Some points, each followed by its number:
-56  43 -26 -27 -21  -3   5  12   5   4  10   0 0
 15 -61 -38   4  23 -26   5   1  45   8  -8  37 1
-13  23 -11   2  57 -38  -7 -54 -55 -29 -88   2 2
 40 -34 110  67 -51 -25  12  16   4 -31  28  -2 3
  1  -9  10  15 -10 -16   8 -33   3  14  24   8 4
 -8 -68  24 -41   0 -13  -1  28   7  42 -24  -3 5
 35 -78   8  16  45  -5 -15 -13 -13 -36 -60   8 6
 -3  12 -20  43 -38 -12  -2 -16  50  -7  67  12 7
-10  41  -1 -18  10  41 -22 -10  -3  13  30 -18 8
 18 -12  -2   0  15  24  15 -10 -10  -7  16  11 9
 -5  20  -6 -19  17  -4  18 -23   0  32  23 -10 10
-16   7 -46  25 -42 -26  46  11  18  31  33  30 11
-40 102  -5  27 -64   7   5 -13  64 -45  61 -16 12
-12   9 -15   7  -9  -7 -16  -7  -4 -16   2   2 13
 18  54  43  70  -6 -19  15  40  38  32  71  31 14
 33  12  33 -19  33  10  10  35 -18  24 -52  20 15
 -7   4 -34 -36  29  42 -14 -38  10   9  25  -6 16
  4   8   7   4 -22   1 -30 -14 -25 -41   1  -3 17
 47  19  48  20  32 -36 -27  58 -35  45 -26  11 18
 21  -6  17 -26  35   5 -37  12 -41  14 -50  21 19
  -5   -9   -9   14  -49    3   29    7   56 -105   29   -8 20
-12  31 -32 -21 -21  16 -32 -37 -20   2   9 -32 21
-109  121 -106   61  -82   37   78  -45   98   51   88   -3 22
 -3   1  13  -1  39 -49   7  35  -5  27 -34  18 23
  9  31 -20   7  33   4 -12 -22 -26  34  13   7 24
 -20   88  -22  -11 -103  -41   17  -24   14  -47   85  -35 25
 20 -21 -62 -25  18  -9  31 -71 -19  34 -15   2 26
 16 -56  85   5   5 -52  -1 -27 -36 -68  19   3 27
-7 15 -9 15  8  3  0 12 30 11 17 -4 28
 14  29  48  10  -8 -30 -25 -27 -23 -39  -7 -33 29
-25  16   9  22  31 -56 -25  37 -10   4  -2  13 30
 -9   9 -20  56  -8   6   3  19  45  16   6  16 31
-25  64  66   3   4  -3 -63  10 -49 -19  21 -35 32
-30  28 -61  26 -60   3 -36 -79  -8 -55  51 -48 33
 38 -60  35 -28  34   2   8  41 -32  52 -48  32 34
-33 -16 -17 -30   6  30  12 -16 -17  47 -33   4 35
 -4  21 -28 -28 -21  13  32 -10  49  -1  67  24 36
-40  19 -15  -5 -10   4 -50  77  13  38  35  10 37
 23 -42  23 -34  -9  19  35  36 -11 -11  10 -17 38
  0 -66  14   9   0 -56  18  -2  -6  29 -32   9 39
 -9  47 -50 -11  10  25  -1   2   0 -25 -46  10 40
-31   8 -32  26 -27  19   6   9   1  34  21 -13 41
 -6 -46 -16   7 -12 -16 -44 -20 -14  23   4  10 42
  1 -48  50  -9  27 -63  28  14 -17 -23 -33 -12 43
 20 -51  44  29  21 -47  37  17  10  -1 -49  11 44
   2   -5   71   67  -24  -47  -28  -70  -51 -106  -16  -37 45
   2   -1   27  -34   57  -20   33   97   19   30 -127  -11 46
-28  47   4 -15  -6  -9  -3 -27  42   8  16 -15 47
 25 -56  32  11  23  15  11 -26 -35 -21 -14 -20 48
   1   -2   79   65  -29  -60  -38  -77  -64 -104  -27  -35 49
  0 -33 -10  -9  -8  13   9  -8   7  23  15  -1 50
-47 -58  39   1   8 -29 -47  49   5   4 -10  -5 51
-12 -11  -3  47  -1 -31 -25  28  10   2 -34  20 52
 45   6 -14  14  40 -11  22 -13 -15  41 -21  32 53
 23  42 -67 -59  57  15 -42 -68 -71 -41 -45 -34 54
-12 -13  28  36 -70 -39  10   6  31   2  80  14 55
 14   3 -31 -14   9  39  37  -6   6  52 -15 -14 56
 57  -7  -2 -36  54  38   3  -3 -32  14 -35  -3 57
  8 -22  -1   8  27 -32   6 -30 -16   9 -11  -6 58
 26 -35  10   0  33 -11 -11  55 -55  19 -19  34 59
 69  51  17  39  34  23  -8  -4 -53 -31 -31 -28 60
 27   8 -42 -16  18  12  48   1  14  50 -26  14 61
  2 -11  16 -68  30  37  34  18  11 -30 -47 -24 62
 -9   5  51  16 -41   6 -13 -31  19 -23  20 -30 63
-30  78 -30  30 -55  23 -42 -42  15 -17  64  10 64
  0   7   6 -18 -32  15   6  12  13 -64  13 -14 65
 -4  26 -28 -15  20  26 -11   6  17  -5  14   4 66
 17  57  10 -33   1  42  -6  26 -74  17 -23   1 67
 15  -4 -29 -10  -6 -26 -13  -3   2 -57  20   8 68
 25 -63 -31 -30  20 -80 -15  -8 -16  43 -22  -5 69
-10 -75  45  81 -19 -21  63  10  56 -44 -42  -8 70
-35  -4  -1 -44   5 -11  26  -9   7   8  14 -21 71
-36   3   5 -59  10 -13  35  -9  16  11  12 -23 72
 12 -21  -4  37 -39  -1  14 -27 -15  -7   4 -16 73
  9  22 -40 -25  17  59 -11 -29  -8  -4 -12 -19 74
 30 -29  30 -11   5 -46 -41  17 -21 -36  20   1 75
 -2 -28  29   9  41 -31   9  14  -3  28 -33  13 76
 6 45 -1 -2 13 20  8 35  8 16 -8 22 77
 35 -40  77  -8  20 -70  12  86 -43  29 -23  22 78
 -9   6 -42  -5 -17  24 -13 -17  52 -60  36   8 79
-16   8 -10  30 -49  -6 -43  -4   1 -15  36 -32 80
-37  36 -33  34 -39  40  20  50  32  63  22   2 81
 24 -65  41  42 -17   5  23  26  -8 -47 -24  -6 82
-30  13   7  12 -19 -48 -10  21  29  48  60  47 83
 41  42  36 -20  14  15  -2 -13 -43 -42  -6  -8 84
 44   5  -2  13   5  16 -15 -49  -7 -39 -30  14 85
 11 -10  -7   9  21   5   4  18 -30  16 -29  20 86
 40 -67  30   6  33  16 -12 -13  -9 -23 -65   8 87
-41  64 -60  33 -79  -5 -19 -33  41 -59  68 -22 88
-15  69 -48 -18   1  76   4  70 -29  26 -27  14 89
-24  -6  16  12 -19 -20 -39   3 -21  -5  10 -14 90
  0 -34 -28 -14  -9 -18   7  18  36 -15  41  13 91
 22 -18  25   8  34  13 -18 -33  13 -24 -47  -8 92
-38  -5 -34 -11 -18 -22 -29 -15  33 -39  46   6 93
 35 -44  -2 -18  38  45  30   3   0  -4 -17  11 94
  5 -28 -60   8  55   2  15  -8 -23  64 -44  17 95
-12   0   5   8 -17  -2 -10 -40 -14 -31   2 -36 96
-29 -24 -15   9 -72  -1  16 -29  78 -31  58 -17 97
 53 -38 115  24  32 -34   5  33 -51  32 -69  25 98
 16 -18  29  15   1 -48 -57   6 -65 -18  -2 -18 99
 13 -40 -22 -30  -9  97  38  -6 -25 -30 -24 -12 100
 -3 104 -53  10  -4  27 -25 -83  -6 -41  63 -33 101
 43 -36  27 -22 -39  32  37  51   9 -23  45  11 102
 26   2  52  -7 -25  32 -28   0  29 -28  14 -26 103
  6  24 -51  14  -1  57  23  38 -16  63 -24  -3 104
 67 -10  53  30  34 -16 -27  49 -39   1  -5  25 105
-18  11  80  -5  20  18 -35  95 -58 -13 -75 -46 106
-19  -4   8  -3 -33 -42   2  21  34  33  51  46 107
-80  29  64  38 -64 -25   0  11  28  -3  61 -12 108
-23  15  -7  45 -65 -19  23 -51  38 -75  61  -4 109
-25  54 -15  12  -5  -9  -8   7   2  -3  33 -11 110
  12   -7   34  -34   64  -10   20   86  -11   32 -106   -4 111
-21  30   7 -17 -31  15  28  -2  29 -13 -12 -21 112
 40 -34  42 -11  11  19  -1  35 -34 -26 -16  -8 113
 12 -31   3 -54 -16 100   8  33 -14 -48   1 -17 114
-23  12 -18  21   6 -29 -40 -68 -13 -33  -2  -3 115
 -2 -31  -9   1 -15  -4 -32 -18 -11  19   7   2 116
-41  40 -10 -19 -10   2 -42  -2   8  12  14 -12 117
  9  12  10 -56  39  12  13  51 -23  54  21  20 118
 -3  57  10   1 -36  10 -30 -34  31  -9  58 -24 119
-17   9 -10  19 -50  28 -19  -3  14 -12  36 -12 120
-29  -2 -19  20  11 -29 -24 -20  32 -23 -10 -13 121
  2  28  35  64 -25 -36  10  30  25  19  17   6 122
 14   1 -32 -12  -6 -35 -25  -3   8 -74  31  19 123
-47  35 -35  -2  -8 -25 -26 -28  86  29  44  22 124
 15   1  19 -29  16  -2  16  22   2   7 -13  23 125
-43  27 -28 -22 -36   0   6 -21  16 -27  25 -48 126
 16 -63 -29 -50  32  34  -8  -1 -25  22 -23  14 127
  2   5 -16  60 -11 -17 -27 -36 -31 -28  -8 -18 128
-12  41 -32   5  -6 -12 -20 -16  36 -20  38  22 129
-27 -12 -38   0   8 -61 -12 -24  -7   4 -11   2 130
  4  52  62  78 -21 -30 -34 -34 -20 -31  15 -44 131
 14  43 -20 -34  25  18  -5  20 -29  48  30  -6 132
  6  15  22  -2  14 -19  -3 -15 -22 -33 -19  -1 133
 23 -42  21   2  -8  24  10  44 -39  36 -21  15 134
 -9  56  19 -17  -6  51  -2  29   3 -18  -3  -5 135
-15 -24  -5 -16 -36  -7  19  51  13 -36  38  30 136
-23  27  -7 -23 -18  61 -23  18  16  31  23  21 137
 -5  13 -27 -36 -11  -1   9   8   3 -30  22   5 138
-46   1  39  23 -63 -38  -4  26  22  23  91   1 139
 32 -56 -17 -27  -3  25  27  48  28  19  -8   7 140
  7  -1  -9 -30  -6   5  44   5   9  10 -18 -13 141
 -3 -62  61 -28   6   1  29  30   9  42 -27   5 142
 -52    9   57    7 -108  -24   55  -30   56  -15  127   -3 143
 -3 -17  -8  26 -10 -13  37  -1  49 -21 -10   7 144
 -6  54  14  13 -37  27   1  10  22 -25  30  14 145
 -4  48  86  18  -7  -8   4 -42  -7 -13  13 -19 146
-20  36 -15   1 -20   8 -21 -24 -13  -8  13 -21 147
 48 -31  32 -17 -31  25  32  47  11 -13  37  26 148
 30 -29 -23 -52  16  48  63  35  69 101 -24  26 149
-41  -4 -34  40 -33  -2 -29 -38  37 -39  71 -20 150
 -5 -15  55 -19  -8 -13  -6 -17  -9 -24  -4 -25 151
 -5  77  36 -24 -92  87 -32  -5  36 -70  86 -53 152
  2   6 -35  -5  11  10   4  11  30  -6   8   5 153
-38 -56 -13 -18   3  -3   4  23  22  47 -23   6 154
  7 -35   5 -20   4 -17  53   9   5  15 -18  20 155
-15  43   6 -20  37  17 -13  44  -1  -9 -20  -7 156
-18 -20  -3  15  -7 -22  22  -6  42 -10  -5   1 157
 39 -46  11 -42  62  48  36  48 -37  47 -61  19 158
 26 -61 -44  27  26  18  17   9   2  40 -34  43 159
 -9  15 -11 -19   1 -15  13   7  22 -22  20  -2 160
  4  20 -47  17  -3  13  57 -57 -12  20  23  -7 161
-18   7 -31  28 -65  30 -21 -13  38  39  47  13 162
 -7  17  -9 -45  13  23  47  -7 -10  -8 -23 -27 163
 13  13 -51   7   3  48  29  36  25  18 -21   3 164
  7  14 -62  -3  27  66 -24 -43  15  29 -21 -22 165
-15  23  -2   0   5  -7   4 -13  24  11  13   1 166
 42   6  13 -11  32 -20 -17 -20 -32 -19 -17  27 167
 42 -55  16  -5  31 -14  -4 -20 -34   8 -22  11 168
  0   9   2 -57  17  22  -3   9 -19   9   4 -15 169
-15  17 -60 -36  31  -8 -17 -13 -30  29 -19  17 170
 16 -12 -72  23   4  24   3 -19  37  27 -12  28 171
 66   4  -5 -97  52   8  23  67 -12  11  -3  46 172
-19 -49 -12  -9 -23 -20 -60 -51 -60 -16  22 -58 173
-35  -4 -38  -6 -39  25  37  19  57   2  50  17 174
-10 -10  17  -9 -28  14   2   1   8 -24  15 -20 175
 -5   2 -24 -55  23  18  31  24  12  39  14  -2 176
 31 -46  21  -5  30 -60  48  17 -11  56 -49  18 177
-19 -27 -17 -11  -1  14   2 -17  31  -7   5   1 178
  5 -54   2 -15 -17 -32   4  62  29  28  37  25 179
 75 -46  51 -55  65  20  12  64 -52  77 -90  58 180
  0 -40 -12 -16   6 -35  24 -23 -20  58  -8  -1 181
-14 -31  42  15  72 -54  10  17   7  41 -54  26 182
 18 -57  37   0  28  10  12   9 -31 -12 -32  -9 183
 43 -46  58   2 -12   8 -57  32 -66 -79 -42 -72 184
  11 -112   24    6   56  -39   15   50   -5   63  -83   37 185
-26  36  -7  54 -37  -5  25  -2  58  33  72   8 186
-13   8 -37  24 -15  23  12 -17  23  13  -8   6 187
  5  35 -33 -67  25   4  15   7  15   1  11  20 188
  9 -20  75   9 -17  44 -59  43 -27 -54   1  -1 189
-25 -38  15  -4 -34  15  -8 -21  -5 -27  22  -5 190
  4 -27 -17 -14   5 -40   0 -29  30 -29   9  21 191
  2  61  -3  17  -4  24 -55 -63 -17 -32   1   8 192
 11  20  64  20  -9   3 -30  35   5  17  29  -9 193
-18 -10 -33  14 -46  -2  24 -33  32 -59  35  -3 194
-24  84 -38  -1 -12  54  10 -34 -20 -10  24 -34 195
 31  17  64  -1  33 -28  34  21 -38 -32 -40  12 196
 12  -3  10  21 -17   2 -37 -21 -31 -47   5 -13 197
-23 -40  -5 -11 -14  23  -3   9  10 -36  12  18 198
  7   6 -94  56 -42 -33  14 -52  56 -52  49   7 199
  2 -19 -10  -5   9   5   9   7  -1   2 -19 -12 200
 -2 -13  24  -2 -10  -6   0 -19 -25  -5  -5   4 201
-39   0 -23  -7  -3  15 -23  26   9  36  22   4 202
  0  38 -16  17  19  22  10 -46  -3   7  17 -28 203
 10   5  18 -57  40   1  25  47 -33  55  21  14 204
  9 -56  52 -33  20  13  73  62  17  36 -10  45 205
 25   8  52  20 -22   8 -29 -25  -9 -25   4   6 206
 -3  16 -63   5  17  43  25  -9  44  29  -4  12 207
 -8 -22  62 -32   6 -18  -2 -22 -16 -24 -14 -23 208
 26 -48 -37 -35  40   0   8  -1 -31  19  -2  42 209
 24 -63 106   1  23 -58  -9 -30 -49 -80 -30  -6 210
 -4   8  13 -15 -32   5   3   7  13 -85   9 -21 211
-29 -67 -50   0 -22   2  71  10 102  61  12  13 212
-21  19  94 -16  14  14 -46  90 -65 -12 -84 -36 213
-16 -37  15  56 -47 -62  17 -20  21 -59  10   0 214
 -3  22 -21 -13  10  -3  -4 -53 -27  -9  11 -26 215
 62   0  24 -37 103  19  54  14 -42  42 -43 -13 216
New points follow, each followed by the numbers of its three nearest points above by angle, seen from the average point of the numbered points, nearest first.
 -6  15 -26  38 -55  30 -21 -15  23  38  51  20 162 120 7
  3 -36  -8 -19  -9   8  20  -6  15  26  19   0 50 212 149
  9   5 -23  -9   5  32  23  -6   4  36 -18  -3 56 61 104
 -2 -43   7  49   1 -55 -38 -25   8 -19   1  16 214 42 52
 68  15  24   6  57 -38 -40 -32 -54 -47 -34  25 167 133 85
  0  74  47 -27 -92  83 -34  -4  34 -83  88 -48 152 145 119
 11 -10  73  -1 -17  42 -60  26 -30 -63  -8 -12 189 184 103
 -1 -31  30 -16  31  46  50  21   3  16  15   2 205 94 38
 -9 -50  72  -3  31 -77  20  28 -23 -21 -18 -19 43 210 78
 39  -9  38  29   5  20 -36  -3 -31 -53 -42 -19 184 197 60
-38  19 -34 -16 -18 -12  12 -19  10 -28  40 -44 126 88 33
  1  19 -35  -2  -8  10   0  15  29  -4   3   4 153 207 164
-23 -48 -16  20   4  -4 -18  16  19  31  -7   8 154 42 1
-18 -23  -4   5  22  17  -8 -14 -17 -29 -17  10 6 87 2
-59 -25  46  27 -60 -43 -19  48  29  14 109  15 139 55 108
 29 -30  78  30 -11 -12  11  29   8 -30   4  23 3 82 27
 38  24  39 -34  38  28  12  33 -14  27 -68  29 15 180 125
 33 -22  99 -64  43 -58  -9  70 -37   4 -22  -3 78 98 43
-10 -24 -10  26   4 -49  -1  12   2  27 -24 -12 39 52 69
 -1 -57 -39 -23 -21 -30  24  20  49 -35  34  28 91 136 191
-34  40  36  18 -33   4  21  14  32   0  24  -3 108 12 145
-12 -11 -35 -20   5 -13  16 -25 -13   8  -9   1 26 170 130
-17   2 -56 -16  -6  22  23 -19  29  61  11  14 207 56 171
  1  20  -5 -44  13  38   8  49 -10  46   8   8 118 204 176
-19 -28  -2 -11 -25  21  -2 -22 -18 -27 -19   7 190 198 100
 29 -56 -34 -40  32  -9  14   3 -20  19 -11  50 209 127 159
-29  19  -6  36 -72 -14  28 -48  36 -76  66  -2 109 194 88
-21  21 -17  -7  -6   2 -41  52  18  29  42  13 37 202 83
 -7   8  -8   8  41 -15  -7 -30 -36 -23 -72   3 2 133 54
 -4  37  55  -2 -12 -13   6 -34  -4  -4   6 -14 146 29 131
 35  -9  18 -26  51  -3 -30   3 -49  25 -57  11 19 180 57
  3 -22  58  -7  54  -5 -44  17 -33  21 -94 -10 19 111 213
 22  13 -34  -9 -26   6   4   5  47 -21  61  24 36 7 79
-11  67 -45   4 -10  40 -18 -58  -4 -31  56 -18 101 195 64
-38  -8  16   1  -8  -5 -38 -20  -8 -10  14 -11 90 173 115
-24  36 -82 -31  64   1 -30  -2 -38  39 -25  10 170 24 95
  9 -20 -10  -1  51 -23  17 -18 -17   6 -67  17 2 95 58
 13  58 -75 -19 -30  72  22  -4 -26   3  27  -7 195 74 89
  3  66   8 -20   1  -8  41  39 -19  50 -18  -7 77 132 67
-31 -20   4  16   4  -5  -5   7  -7  28 -21 -13 154 51 76
 13  16 -26 -27  23  42  -8   6   1  37  19  -5 132 16 176
-24 -31  58   1 -21  -6 -26  47 -25   7  14  13 51 189 78
  7  68  37 -20 -78  78 -26  -3  33 -72  72 -31 152 145 119
-11   7  33   5 -34  45 -13  -4  -9 -29  52 -21 152 175 120
-15 -34  34  -1   7 -25 -37  35   6  -2 -15   4 51 78 5
-25 -25  30  32   3  16  23 -26  32 -52 -29 -26 70 144 92
 -2 -34  17 -27  -2 -24   4  24  -4   6 -31  -2 5 185 142
 21 -27 -11 -23 -11  34  27  27  31   3   4  24 140 149 148
  0   7  -8  35   1 -17 -22  18  -4  -3 -15   8 52 30 128
 45  34  21   7  20  51 -23 -22 -40 -19 -24 -19 60 84 85
 25 -30  19   3  24 -36  34  13  -6  40 -28  16 177 76 185
  7 -32  42 -21  43  -8  24   2 -35  -8 -53  -3 183 43 196
 -2  16 -82 -20 -61  41   1 -71   5 -46  57 -37 33 88 126
 59 -10  62  24  33 -20 -25  49 -58   1  -7  30 105 18 98
  9  41  -8 -16  49   8 -35  52 -19   9 -62   7 156 19 111
 40  30 -68 -25  -3  28  90  41   3  96  20  41 61 56 149
-11 -14 -10  22 -22 -27  11  -2  18 -17  15  -1 214 157 199
 36 -55  31  -5  57 -48  40  24   2  63 -50  14 177 76 185
 38 -60  45 -66 -16  34  39  60 -24 -19   1 -24 38 113 102
 12   6 -62  15   5   7   2 -13  32  27 -15  17 171 207 187
-11   2 -14  13  40 -37 -14 -48 -44 -27 -76   3 2 133 58
-8  9 -6 10  2 11 -3  9 21 10 14 -3 28 81 31
-37  39 -32  17 -43  15  15  36  31  42  13   0 81 41 22
-17 -36 -11 -15   1  26  -5  10   0 -34  16  19 198 114 136
-26 -11 -65  41 -40  19 -31 -82  13 -46  29 -24 33 150 199
  3 -28  -9 -13  -2 -49 -10 -29  24 -45   1  32 191 123 68
  3  23  29  26 -10   9  -3   4 -14  -8   1 -24 131 146 32
-27   1   2 -21  19   9  15   9 -11  26 -17 -14 35 176 163
 -5  25 -33  39 -61 -18 -25 -25  64 -10  65  22 7 88 129
  6  -5 -67  49 -31 -21   5 -37  42 -46  38  11 199 194 7
-14  44 -31 -23  37 -15  33 -25 -11  64  15   7 10 24 132
-28 -33  -7   0   9  25   5  35  28  43 -11  38 154 149 212
-11  15 -13   6   2  17   2  19  31  13  20   1 28 81 174
 17 -68  72  -1  -8 -40   8  51 -32  25 -12   6 78 98 142
 24 -12  23  29  22 -50 -71   8 -59 -14  -8 -21 99 75 90
 -4  49 -25 -13  23   7   9 -18  -5   8 -22   8 40 170 24
  7  -2 -19 -22  13  -6  30   1  13   5 -26  16 61 141 155
 -5  14 -47  -3 -11   0  -3  30  32 -13  15   4 153 174 79
 73   0  16 -40 105  23  57  20 -51  33 -56   3 216 57 158
-17   0 -33 -12 -14  31   1   8  32  -8  31 -10 174 79 153
  0 -23  40 -21   6 -12  -2 -13  -4 -17  -9 -11 208 151 210
  7  -3 -65  42 -29 -18  25 -45  51 -42  38  18 199 194 7
  7  76  54 121 -29 -49 -49 -35 -15 -41  18 -67 131 29 128
 -6  27  -7 -47  15  19  41  -9 -16  -1 -24 -40 163 141 62
-34 -15 -23  -7 -52  34  49  36  78  -4  60   1 174 97 36
-51   6 -15  38  12 -56 -22 -41  47 -38  -6 -24 121 115 157
 37  -1  64  11   8  -7 -24  21 -75 -76 -48 -23 184 133 113
 -1 -13  14 -80  30  29  39  17   5 -28 -43 -28 62 163 141
  8  29  14   3   8  -1  19  55  22  70 -16  25 77 149 118
 -1  60 -27 -32  26  -4 -22 -91 -90 -13  32 -46 215 54 21
  7  13 -69  47 -21 -31 -14 -47  20 -63  -4   4 199 13 33
-16  62  22  30  13   5  41 -45 -21  32  13 -48 203 10 146
 41  27  36  26  32 -38 -33  63 -33  22 -19  20 18 105 78
 -3  56   9 -17  -1  64  -5  41  -2 -19  -2 -13 135 89 156
  4 -39  21 -42  28  38  24  20 -36  -4 -54  19 158 180 183
 19 -21 -40 -21  28   9   2 -55 -30  14 -23  -3 26 54 95
-41  14 -28 -14  10 -21 -10 -33 -24  59  16 -38 10 21 215
-19  -8  14  -2  -6 -21  28   2 -21  51  28   3 181 83 10
-22  13  -1  30 -59 -18  21 -37  28 -63  52  -3 109 194 88
 38  23 -60 -37  -2  14  82  36   4  79  16  54 61 149 176
  5  22 -32 -35 -16  36   1   0   6   6  -4  -9 74 89 66
 25 -51 -30 -11  -2 -63 -17 -19 -16  26 -25  -3 69 39 181
 -6 -22  -1  13 -16 -35 -11 -21  12  13  28   6 4 55 42
 12 -45  53  -4   7 -41 -55  -5 -67 -25  -1 -20 99 75 210
-28 -10  -8  22 -14 -26 -46   0  38  -7 -19 -10 121 52 13
 -7  46 -75 -15  17  44 -38  -5 -22 -31 -26  -2 40 74 54
  9  -5 -21  85 -19 -46 -46 -55 -57 -25 -13 -28 128 115 49
  6 -13  -1   1   6   5   5   8  -9   7 -20  -6 200 158 86
-18  27 -47 -15 -15  17 -36 -52 -28   3  -4 -31 21 147 215
-45  -8 -22  -2   1  13 -28  25  12  35  27  -2 202 37 41
 14  28 -16  -8 -19  22 -51 -25 -47 -74  15 -11 17 197 192
  8  24   1 -42  -3  24   4  -6  -5  -3  14  22 188 169 137
-31 -14 -19  19 -18 -15 -42   4  37   3 -21  -8 121 52 124
-37  17 -24 -16 -22  -3  17 -22  16 -16  21 -37 126 88 25
  4 -17  12  24  12 -34 -18  -3 -35 -10 -27   4 99 2 210
 51 -24 113  30 -16 -44  64  43   0 -50   1  30 3 196 82
 19  -5   5   4 -27  -3 -13 -51   3 -36  50  37 109 4 194
-22   0 -14  11   5  -9 -11  -2  17  16   8  -2 124 202 28
 33  22   0  19   4  10  14 -68   3 -16 -16  -3 85 203 192
  8 -67  15  13  16 -56  23  -7  -8  25 -39   8 39 177 44
 -7   6 -54  -6  -2   3   2  26  42  -1   3   3 153 207 164
 16  -8  13 -23   2  34 -27   6 -34 -30 -37 -13 184 113 19
-40  -1 -63  46 -55 -16 -21 -59  48 -54  86 -27 150 88 33
-31  48  -4 -11  -4  -6   3 -33  31   9  21 -11 47 166 124
-10  33   2   8 -13 -17  17   6  28 -21  -1  -5 12 112 160
  35   41   -9   17   -3   -3   25 -100   13  -34  -23   -4 85 203 215
-42  52 -32   1 -24   3  -6 -32  -4 -10  13 -27 147 195 126
-14 -16   0 -17 -16  17   1 -35  26 -13   4  -2 178 97 190
 20 -26 -15  15  30   7   2  26 -27  28 -39  24 86 159 59
-34  23 -18 -32  93 -36  30 -75  14  -3 -81  47 2 58 182
-34 -13 -74  66 -41  18 -41 -90  -6 -65  29 -28 33 150 128
-20  10  15   3 -24  15   5  32  14   5   1  -5 81 108 37
-13  18 -53  12 -15   3  30 -24   6   4 -15  14 187 161 207
 36 -41  11 -12  43 -29  18  -1 -38  14 -32  25 168 177 34
 -7 -53  -1  28   1 -26  -1  -7   4  22  -2  22 39 1 42
  2  37 -41 -75  43 -11   3  -3  22   2  -7 -17 188 176 169
  1 -33  30  31  -1 -12  12  -9  22 -31 -15  13 70 82 214
-23  -3  16   5 -31 -24 -58  -9 -31 -11  21 -24 90 173 80
 33   3 -15  14   3  16 -14 -56  -6 -39 -27  11 85 192 92
 12 -59  47 -29 -30  20  62  -4 -10 -18 -12 -27 38 142 82
 17 -33  38 -13 -19  15  39   2  -5  -3 -12 -18 38 142 183
 42  -5 -26 -32  10 -17  18  13  -6  70 -22  -2 61 181 149
-25 -29 -24  12 -20   0  33  26  58  38  -4  16 212 154 174
  7 -42 -64  22  58  15  12  -7 -26  85 -52  18 95 159 86
-28  -4 -56  31 -32  -5 -26 -36  33 -29  57 -18 150 88 33
-28 -13 -17 -42  15  36  18 -14 -20  57 -39   0 35 56 95
 67  -8 -41 -45  38  -1  67  29 -16  76 -69   1 61 158 216
   7   40 -107    0    1   88   29    1   58   70    9   22 207 164 171
 13  23  12 -23  26  26  -2  12 -38   9 -20  13 67 15 19
-22   8 -26  -6 -42  25  49   6  60  -6  53  24 174 36 22
-30 101  86   5 -38  46  15 104  38   5  -2  -2 135 145 77
  0  -6  18 -75  32  37  57  28  -1 -39 -41 -24 62 163 141
 17 -27 -12  39  21   8   4 -22 -26 -33 -46  11 6 87 85
 -35   -8  -17   27   -9 -117  -42  -39  -24   -6   56   32 130 115 83
-15  69 -17   0   9  13  30   8  36  57  -3  43 77 166 81
 16   0 -32  15 -71  69  14   3   4 -27  57 -17 120 152 162
 40  15 -70 -33 101  21  73  -3   5  82 -27  30 61 95 53
 -9  15 -39   3 -25  30   0 -13  44 -60  30  10 79 194 20
-20  -5   2 -22 -12  18  28  39  42  16  13  25 174 212 149
 31 -24  39  -1 -13   8 -47  -5 -56 -57 -23 -48 184 197 17
 -4  27 -95   9   7  75  29   1  55  57   8  15 207 164 187
 11   3  -7 -17  20 -33  35 -28 -56  -5 -37 -21 2 58 133
 24 -12  60 -12 -20  17 -24  11  20 -18  17 -21 103 189 193
-10 -35  18  45 -36 -67   5 -20  10 -69   9  10 214 45 49
  5  -4  -8   9 -44   6  17  -1  34 -70  20 -11 20 65 194
  8  -5  10  66   0 -11 -43 -42   4  -8   9   9 128 115 131
-45  -6 -24  34  14 -42 -33 -41  48 -46  -6 -18 121 115 93
 44  15  -9  -3  52 -18  36 -27 -43  50 -12   9 53 216 24
 10  42  47  48  -8 -22 -22 -17 -10  -9   7 -25 131 29 146
  4  21 -29 -24  43  -7 -25 -32 -14   0 -18  -8 54 170 2
 38   1  51  12 -12 -18  10  51  11 -47   2  16 3 148 196
 -3 -13  33  41 -73 -28  38  15  35   4  81  18 55 143 139
 -2 -67  45  56  18 -28  27  -7  47 -37 -27  14 70 44 82
 39 -50 -18 -50 -15  39  42  51  51   4   5  35 140 149 148
 -7  20 -10  41 -19  -5  18  -9  38  31  40  12 186 7 22
 14  68 -46 -41  32  54  22 -15 -12  63  36 -14 132 10 8
 33 -26   2  -6  48  30  43  17 -28  14 -66   7 158 216 86
-39  44 -15   1 -26   7 -26 -25 -10 -11   9 -25 147 21 117
 10 -95  27   4  41 -29  29  34  -6  55 -55  34 185 76 177
 28 -60  24  12  21  17  16 -27 -33 -19 -14 -19 48 183 87
-19  61 -17  -5 -66 -51  -2 -19  13 -31  71 -28 25 88 12
-15  12 -36 -57  33  18 -26 -21 -17 -13  25 -30 16 54 169
-24 111 -53  -3 -21  51  -5 -57 -22 -21  41 -51 195 101 147
-21  20 -36 -24  16  14  -6 -65 -21 -12  20 -32 215 21 101
 14 -16   7  -6  18  -4   7 -25  13 -15 -34  -4 92 87 6
 16 -39   1 -22  42  34  24   2  -8   9 -20  12 94 158 127
